Rotation paths and how fast each direction turns (deg/step):
Each turn is a multiple of 5 degrees from 10 to 175, or 0.
Each row of a path follows its step; steps can be skipped.

step 0: [ -5   0   3  -8  -8  -2  -8   0  12   0  17 -15  -8  -4 -10  -6 -17   0
  20  -3  -8 -15   0 -14  -3  15  -3  -1   5 -12  -8  12  -3  -9  -1]
step 1: [  8 -10   0  -3 -14   9 -17   0   6  -5 -16  -2   5   0  -2   5   7   5
  17   2  -1   3   3   6  14  17  -2   9  11 -15   4   6   3 -16  14]
step 2: [-11 -11 -20 -13  -4   6  -6   8  11  -4   0   3   0   8   3   1   0   7
  -1 -11  -1  13  18 -10   6   6  13   3 -14 -16   8  -2  -9   8  10]
step 3: [  3  -7  -5  -6 -17  13   3  17  12  -4   1   3  -6  -6  -7  -9   0   3
   9  -9  -2  -4  -1   2  -4  11  15  -5   7   0  -8  19  -6  20 -14]
step 4: [  8   6  -7 -14 -10  -6  -9  -6  -6   0   0 -12   7  -4 -12  -3  -6  11
   3  11  13   5   7  -4  -3  25   2 -16  12 -13  -5  10   6  -3  -7]
step 5: [  1  -6  -4 -16  -7  -2  -5   1  10 -17 -11  -8  13   1  -1  25  -5  12
   0  -3  -6  -4   6   1   6  13   3   7  -8  -2  -3   2 -16 -15 -10]
step 6: [  0 -15 -18 -18   1   8  -3  -3   6   2 -19  13  -7  -8   8   3   5  14
   3  -5 -12   7  -5   2  -6   8  -4  -2  -3  -8 -15   3  -9  16   3]
step 7: [  2  -6   6  -8  -3  13  -3  -9   5  14  -2   2  11   5  -7   4  -3   0
   0 -18  18   2  -2 -12  -3   7   8 -12   1 -13 -14   3  -4  17 -18]
step 8: [  0   1  -1 -18  -6  -8  -5  -3  17 -17  -8 -14   8  13 -17  -3  -6  -1
  -4   4   4  -4 -21   2  -1   1   3 -11   8  -9 -12   2   2  -5  -8]
step 9: [-12  -1  -2  -7   1  11  10 -15   5   0 -13  -7   1 -14  -9  11   0  16
   6  12  -1   7 -16   9   8   8  10   1  -8 -18  -1  -5 -10 -11   3]
step 10: [  1 -24   7 -15   3  13 -10  -7  -1   0   1  -7  -3  -7   0   7 -14   9
   0 -14 -11  17 -11 -12  -2  -7  13   4  -4  -1  -5  -7   0   7   4]
[-1  3  0  3  3 -2  2  8  4 -1 -2 -2  1  0 -4 -1  6 -2 -2 -2  3  3 -4  0
  3 -2  6 -4  4 -6  4 -2 -1  4  2] : 65
[ 2  2  0 -2 -1 -1 -1  3 -3  0  7 -2  5 -6 -1  1  1  4 -1  3 -2 -6 -6  2
  1 -1 -1 -3 -3 -4  2  3  2 -8  0] : 85
[ 1 -2  3  2  2 -1 -2  0  1  0  4  7 -3 -9 -2 -3 -1 -1  2 -4 -1  0 -2 -7
 -3  1 -1 -1  2 -1  2 -2  3  4 -7] : 100
[-3  1  1  0 -1 -2  0 -5 -9  4 -1  4 -1  1  3  2  2  0 -2  5  5  3  0 -2
  1  1  2  2  1 -9  5  4  0  2 -2] : 140

step 0: [ -3  -2   7   5  15 -10  -2   6  26   0 -15  -8   4 -15  11  -7  -3  19
 -12  18  12  -6  -1   2  -2  -7   2   5  -3  -7   7   1   1   3 -14]
step 1: [ -5  -3  11  15  -6   0 -11   6 -24 -15  -8   7   0   1  -3  -2  -9  17
  -3  12   1  13  13 -10  -2   3  11  15   5 -11   3   1   9 -15  -5]
step 2: [  0 -14   3   5  12  15 -13  -6  -9  16   1  10  -4 -19  15   3  -4   2
 -17  14  -2  13  -8  14  11  -8  -2   3 -12  -4   6   3   7   5   2]
step 3: [ 13   4  -6   6  -7 -12   8   7   7 -14  -4  -9 -10   1  14   5   3   0
 -12  18  -6  29   3 -15  13  -7 -11  -1   1  -5   8  -2   4 -11  -3]
step 4: [  6  -8  18  -7   2   3 -11  11   2   8  -9  -3   2 -24  -8  13   1   9
   3  16  -2   8   4 -11   3  -6  14  -6   2   9  -7 -13   7  -8  20]
step 5: [ -5  14  -2  12  -3   2   6  -2  -2  10 -12  -7   2  -4  13   4 -15   8
  11  19  -3 -11 -11  -3  20 -21  -5   6   7  -6   2   0  12 -11  -6]
step 6: [ 10  19  12  -7   7  -1 -13  -4   3  12 -15   6  13   7 -11  -1 -14   1
 -14   6   3  26   2   5   7   7   5   1   3  -3   3   3   8 -17   1]
step 7: [ -7 -18   2   0   9 -14 -14 -15   9  -3   0  -8  10 -19   9   5 -16   8
   3   8  11   7  -6  -6  16   5  -8   2   2  -3   4 -13  12   1 -15]
step 8: [ -3   6  10   4  17 -16 -12  10  -5  -2  11  -1  -5  -1   3 -16  -6   6
   8  21  -4   9   3 -12  -5  -5   2   3  -3 -14  12  15   5 -20  10]
step 9: [ -2 -13   7  -1   8   0  -8   0 -22  10  -5  19  -2  -3  -3  23  -2 -10
  -2   9   5   7  -8  -6  14  -6   1  -4  -3 -20   6 -17  -2  -6  -1]
step 10: [ 19   5  -4   2  -6  -4  -7   4  10  13  11   4  -3   0   1  -8  -6   3
   7  14   2  21  -4  -6   8 -28 -19  -5  -1  -5  -1  -1   9   8  -5]
[ 1 -1  0 -3  2 -7  7  2  1  2 -6  0 -4  4  4 -6  2  1  2  0 -1  1 -1  2
  1 -3  1  1  2  0  4  8 -1 -2 -2] : 140
[ 1 -3 -2 -5 -5  6  3  4  1 -2  3  4 -4  0  4  3  4 -6  1  4  0  1  2 -2
 -1 -7 -2 -4  1  1  0 -3  4 -2  5] : 55
[-4  4 -1  4  1 -2 -1 -1  5 -1  3 -4  0  1  4 -3 -1 -2 -4  1 -1 -6  0 -1
  3 -8 -3  1 -4 -2  1  1  4  7  0] : 145
[ 3  3 -5  0 -5 -1  4  1 -2 -5  4  0  1  0  3  2  2  7  4 -1  2 -2  1 -1
  6  2 -7  4  1 -3  1 -2  0 -2 -5] : 160
[-1 -1  2  0 -3  2  3  1 -7  7  0 -4  6  5  1  3  0  0 -3  3 -3  0 -1  4
 -3  3 -6 -3 -1 -6  0  3  2  2  1] : 100

step 0: [  1  -8  10  -1   4   3   9   3  -3   9  -6  -6   3 -10   6   0  -8 -30
   7   7   3   2   2   2  13 -18   2   7  -1  -6  -3  -2 -20  15  -7]
step 1: [ -5 -10  17   1   2  13   7   0   6   3  -7   1  -6 -12  10   0   2  -6
  -4   8   5  10   2  -5  11  17   0 -24 -14   4   6  -8  -9   7  12]
step 2: [  9  -6  10  -2   8   5  -9  -7  -3   7  -1   3   7  -9  -3   0  -5   5
 -13  -8  -6  -7  15   2 -12  -7  17 -20 -19  -5  -1   8  -3  -6  15]
step 3: [ -2   6 -12 -15  -2   8 -12 -13 -12  13  -6   2  13  -1 -11  11  11 -14
  -9  -4 -12  -7   0  -9  -3  -2  12  -8   7  15  -3  -5  -7   5  -3]
step 4: [-13  -1  -7  -1  11   6  -5 -15  -1  -4   0  -4   0 -14 -11   3  16  -6
   2  -1 -19  20 -16  11   8   3  10   3   1 -13  -1  -4  -8  -6  -4]
step 5: [ -7 -10  -2 -10   9  12 -10  -3  14  -1  22   3  -6   5  10 -14   1   1
  -5   9 -14   7 -19   7  -7 -16  -1  -6  -3  -2  -3  -6   1   5   6]
step 6: [-12  -7  -2 -11   7  -7   6  -3  -4 -17   3  21  12   2   9   6  -7   0
  -3  24   2  -8  -1  -1 -17  -7   6  -7   4  -2  -5  -6  -8   0   1]
step 7: [ -2  18   7   8   8   9   1 -11   8  -9   2  11  -1  -1   8  17  -4  -8
  10   6  -2 -12   9   6  10  -5   5  -8  21  -4  -7  -1 -12  -1   9]
step 8: [  9  -6   3  14   2  13  22  -5   1   2   7  11   2   3  -1  10  -2 -14
   4  -7 -12   2  -5  17  -2   4 -10  -8  -1  12   5  11 -13  -5   2]
step 9: [  1  -2 -10  10  13  -4   1  -2   0  25  -8  -3  14  -2   6   1 -21   1
  10   6  -4  -5 -12  13  -5   6  -2  -8 -15   5  -2   0  -8   7   5]
step 10: [ -6   7  11   2 -10  -7  -1   1 -11   2  13 -15   9 -16   5   1 -14 -11
  -3  -6  -4  -8 -12  -4  -2   6  15 -13  -2  -6  -5  -6 -12  14  -7]
[-1  0 -3 -2 -4 -5  0  4 -4  2  6 -5  0 -3  4 -3 -1  1  1  5 -5  5 -3  1
  1 -4  0  3  3 -4  4 -6 -1  2  0] : 65
[ 1  2  6  2 -1  3  4  2  7 -5 -1 -4  3  2  0  1  2  0 -2 -4 -6  0 -4  1
  4  3  2 -3  1 -5  4 -4  5 -1  3] : 115
[ 4 -2  3  0 -1 -2 -4  0 -4  3 -4 -6  2 -2 -3 -5  5 -8 -2  1  6  2  1 -2
  2  1  4 -5 -3  0  1  1  2  0  4] : 35
[-3  3 -2  0 -5 -3  1  3  1  3  0  0  7 -1  3  3  4  1  2 -3  5 -7 -2 -2
 -4 -6  4 -2 -3 -2 -3 -4  0 -5 -1] : 100

step 0: [ -7  -6   1  -9   7 -12   5  -4  -4  10  11 -11 -19  -5  -3  -3  11 -18
   1 -19  -4   7  -5   5  -2 -10   4   7  16  15   5  -5 -14   7   4]
step 1: [ -3  -2  -4   2   4  -4  -4 -15   2 -10 -10   9 -16 -11 -14  -6  -4   1
   8 -10  -4  -1   3   8   5 -21 -17  24   7   9  -8   7  -1   1   5]
step 2: [ -1 -11  -9  -2  14   2  -8  -4  -4  12  17   3  -6  -7  -7 -23  -8   0
  -6 -16   0   1  -3  -7  -2 -18  11   5   4  -2 -13   8   9 -17  -4]
step 3: [-13 -18  14  -1   8  -3   3 -16  -2   6  14  -3   0  -3  -6 -13  -2  -1
   4 -14  -4   7  -1  14 -17  -7  -7  -3  15 -13  -7  -4  -6  14   6]
step 4: [  2  -8   3  -5   0   0  -4 -18   7  -4  19 -10  -6 -20 -16  -1  13   4
   9  -3   2   4  -3   3   2   2 -14  16  -9  -1 -18  12   3  -3   9]
step 5: [ -2 -16  -8 -10  12  -7   0 -10   2  15  17  10 -14   7   4   1   0   6
   9  -8  12  -2 -19   3  -1   8  13  14  11   7 -12   9  -1  -9   4]
step 6: [ -3 -13  12   7   1  -2  -1 -29   9  -1  -1  -3 -13  -9  -7   9   7  -3
  -5 -12   2   3 -10  17   1 -12   2  -6  17   9   3  -5  -4 -11   6]
step 7: [ -1  -3 -10   4  -5  18   3 -18   3   1  -1   5 -13 -14  -9  -2  -6 -17
   3 -16   7   9   0   5  13  -1  -5   7   7  -5 -19  16  10  -2  -3]
step 8: [ 12 -11  -6  -5   4  -7   9 -10   0  13  17  10 -10  -5  -5   0  -2  -9
 -12 -16  -6  16 -17  -2  -9 -12  13   8  -1   1  -6   0   0  13  -5]
step 9: [ 12  -8  14  -6   1  -6   0 -17  -7 -14   9 -10  -5   3  -8  -6  -6 -14
   0 -16  -7   1  -4   6   0  -9 -13  10  16  11  -4   8 -17   8   9]
step 10: [ -4 -15  -2 -12   3  -1  -2  -3  11  -6   3   6 -21  -3 -14 -10   2   1
   6  -8  -8  13  11 -11   7  -9   3  13   3   6 -20  17  -4 -12  -2]
[-3 -4 -6 -2 -1 -2  3 -2 -2  4  1  3 -2  0 -2 -4 -6  0 -5  4 -3  0 -2 -3
  3  7 -3  3 -6  1  0 -1  3 -5 -4] : 125
[ 2 -3  0 -3 -5  2 -3  2  0 -4  1  0  3 -3  1 -5 -8 -3 -2  1 -5 -2 -2 -5
 -5 -6  1  3  2 -4  0 -1  2  3  3] : 55
[-4 -2 -1  4  1  1 -4 -1  3 -2 -7  3 -3  2 -2 -1 -5  3 -1  1  1 -3  3  1
  1 -5  4 -3  6  1  2  1  3 -9 -2] : 80

step 0: [ 10   1  16  -4 -11   6   8   9  -6   4  -7  -1  -2 -11 -14   5  -5  -3
  -3  12   4  10   9 -11   3 -13   3  -5   4 -17  19 -15  -9  -2  18]
step 1: [-10  16   9  -9 -11   4   6   9  -4 -21   4  15 -11  -7   4   8  -9   1
  -1  -6 -12   4 -11   3  12  -7  -3 -20   5  -3  -1  -5 -18  10 -10]
step 2: [  6  15 -16   0  -4 -10   7  -5 -12   8  -8  -3  -8  -8  -1  10   6  16
  -4  12  -7  -3  -9   5  11   5 -10 -21  18  -6   1  -4  14  -7   5]
step 3: [  3  12  12  11 -18   5 -11   9  -2   0  -1   2   9  -8   5 -16  14   7
  12  12 -19  -1  -3   4 -16   2   4 -14   3   2 -11 -14  12   9   3]
step 4: [  1   9   9  15  -6   1   0   1   5  14   7  -9  -1  -8  12   2   7   3
   8 -24   1 -14   4   1  -7 -11  -4  -2  19 -27   4  -1  -4   3   1]
step 5: [ -4  -4  12 -11 -14 -16   6 -13   8  10 -16  -7 -10   2   8 -19  -5  11
   3  -2   4   9 -12   7 -11 -10   1 -15  -2  -7  13  -6  -9   7  -6]
step 6: [  8   9  14  -1  -8   0   0  19   4  -7   2  -7 -16   2 -13 -14   9   9
   5  -3  14   4  -2   1   6   7 -11 -10  14   4  10  10  -7 -19  -5]
step 7: [  2   0   8  11  -5  -2   1  -2 -14  -7  13 -28  -8  -5  -6 -10 -14   0
 -13  -7  -5   8  -1  -9   4  -4  -1 -21  -2   1 -12 -19   4  -8   0]
step 8: [ -5  17  10   0   7 -20 -18  22  -2  14   0   4   3 -17  -1 -10 -16  -6
 -10  -4   1  -6 -13   2   8   0  -5  -9   4  -3   1  -1   3   4  18]
step 9: [  1  -4 -11   8 -21   6   4   9  11  -5  -5  -1   6 -16  -6  -5 -10  12
 -19  -7   4   1 -18  -1  -5  10   9   0  18  -6   7 -10   5  15  -1]
step 10: [  5   7   9  10 -14  13  14   7  -8   5 -18   6   2  -7 -10  -3   1   8
  -2  -9  -1  -1   3 -13   2 -24  -1 -12  -2   5  17   4   9   4  15]
[-7  2 -1 -2  2 -7 -2 -5  3  2  1  1 -4 -1  4  4 -5 -3 -2 -5 -2 -2 -2  4
  2 -4 -1 -4 -3 -3 -2  4 -2  2  1] : 110
[ 2 -4 -4  0  5  5  4 -4  2  1 -2 -4 -2  0 -1  2 -4  4 -2 -1  4  2  4  2
  1 -3  1 -3  6 -4 -7 -3  4  0  0] : 145
[ 0  0 -3  0  2  1 -1  9  2  6 -2 -4 -4  2 -4  4 -4 -3 -2 -3  0  5  0 -4
 -2  4  5 -4 -3  3  0 -1 -4  1  1] : 40
[ 2 -1 -1 -4  0 -1  1  1 -1  2 -5  5  1  0  4  0 -6  1 -4 -1  1 -3 -2  0
  0 -2 -1  4  7  2  4 -3 -9  2 -7] : 90
[ 0 -3 -1 -1 -1  0 -3  1  3  2 -1 -6 -5  4  8 -2  5 -4  4  4  0 -3  2 -4
  0  0 -6 -4  3 -1  0  0  1  5 -4] : 35

step 0: [ -3 -13  -2 -14 -11  -1   5 -15   0  10   1  12 -10   7  -5  -6  -5  -1
 -13 -12 -10   4 -10   7  -2   2   6 -13   7  10  19 -10   1   2  -3]
step 1: [  2  -5  -3   1   0  16 -17 -14 -10  14  -8   8   3   0   8  -9   5   0
  -8  -1   0   3 -10   0 -10  10  14   3 -17   7  -4  -3  -2 -14  -6]
step 2: [  6  -4  -3   9  -5  -3 -14  -6   2   6  -2   1  -4  10  -4 -15   2   4
  17   7  -6  14   0   3  15  16  -5  18  -7  14   4   0 -10  -1   5]
step 3: [  2  11   0 -12 -11   0   8  12  -6   8  -1  -6  -6  -1 -13  -7 -15  -4
  12 -12  -3   5 -20  10   4   2   5  12 -14   0  10   2   5  -3  -4]
step 4: [-12   0   6   8  -2   9  -1  -1 -18  14  -9   5   1 -15  13  -5 -14  -4
  -1  -3 -10  -5   9  15  -2  -2  -4  14  -5   1  12   0   8   4 -12]
step 5: [-11  -5   4  -4  -5   9 -11  -7  -9  -5   5   8   1  -1  -6 -12  -2   9
  -3 -11 -16   0  -5   9   5  10 -25 -12   5  11   7   4  -6   3  -6]
step 6: [ 13  -9  -5 -16  -7   5  -6  -7   3   6  -5  18   0   4  -8  -3   6  -6
   4 -13   0 -18  -5   4   1  16   8  -2  -1  10   5   4   8  -8 -16]
step 7: [ 13   7  -4  -2 -10  20  -6  -5  -5  17  -6  13  -8  12  13 -12  -2   1
  -3   9 -10   3   2  11  10  -2  11   4   2   7   0   1  -5  -6  11]
step 8: [  3  -6   0  -6   0   3  -7  -8 -11   5  14   4 -13   7  -7   1 -10   2
   0   3   3  13 -16   9   4   1  -7  14 -16   9  12 -19 -11   3   2]
step 9: [ -7  -4   4   0  -7   0  -3  -2  -7  10  -7 -18  -3 -17 -11 -11   2  -4
   3  -9  -4   0  -6  16 -12   5  10  15  -4  14   4  -7   1 -14  -6]
step 10: [-11   9   3   4  -4   1 -15  13 -10   3 -13   6 -12  -6   5 -22  -2   5
   6  -1 -18  -1  -1  -4   7  13  -7   5   1   0   3  -6   6   5 -10]
[ -2  -4  -1   4  -2   1   0   0   0  -4   2   0   2  -2  -5   1  -1  -2
  -1  -1   4  -4   1  -2   4   2  -4   3  -1   0   3   2 -12  -4   3] : 115
[-2  1  7  5  6  3 -5  3 -2  2  0  2 -1  5  6 -6 -3  1 -3  7  3 -1  2 -1
  1  1 -3  2  2  0  0  4  0 -1  1] : 125
[ 4 -4  2  3  0  1 -2  4  0  5  2  2 -7 -1 -5  4  0  6  1  0 -5  3  3 -1
 -2 -2  0 -2 -3 -3  2  4 -1 -6 -4] : 0
[-2  2  2 -1  2  0  0  1  1 -1 -7 -6 -3 -3 -7  0 -2  0  1  5  0  2  1  0
  1 -2 -2  7 -8  2 -2 -3  3  0  5] : 60
[ 2 -4  2 -5  2 -6  4  6  5 -3 -4 -1 -2  0 -1 -5 -4  2 -6 -2  0 -1 -1  4
  1  2  6  2  3  3 -1  3 -2 -2 -2] : 115
[-3  3 -1 -6 -1  0 -5  4  1  0  1  4  0  1  1  4  6  2  4 -1 -1 -1  1 -2
  5  4  5  5 -1  0  0  7  1  1  5] : 85
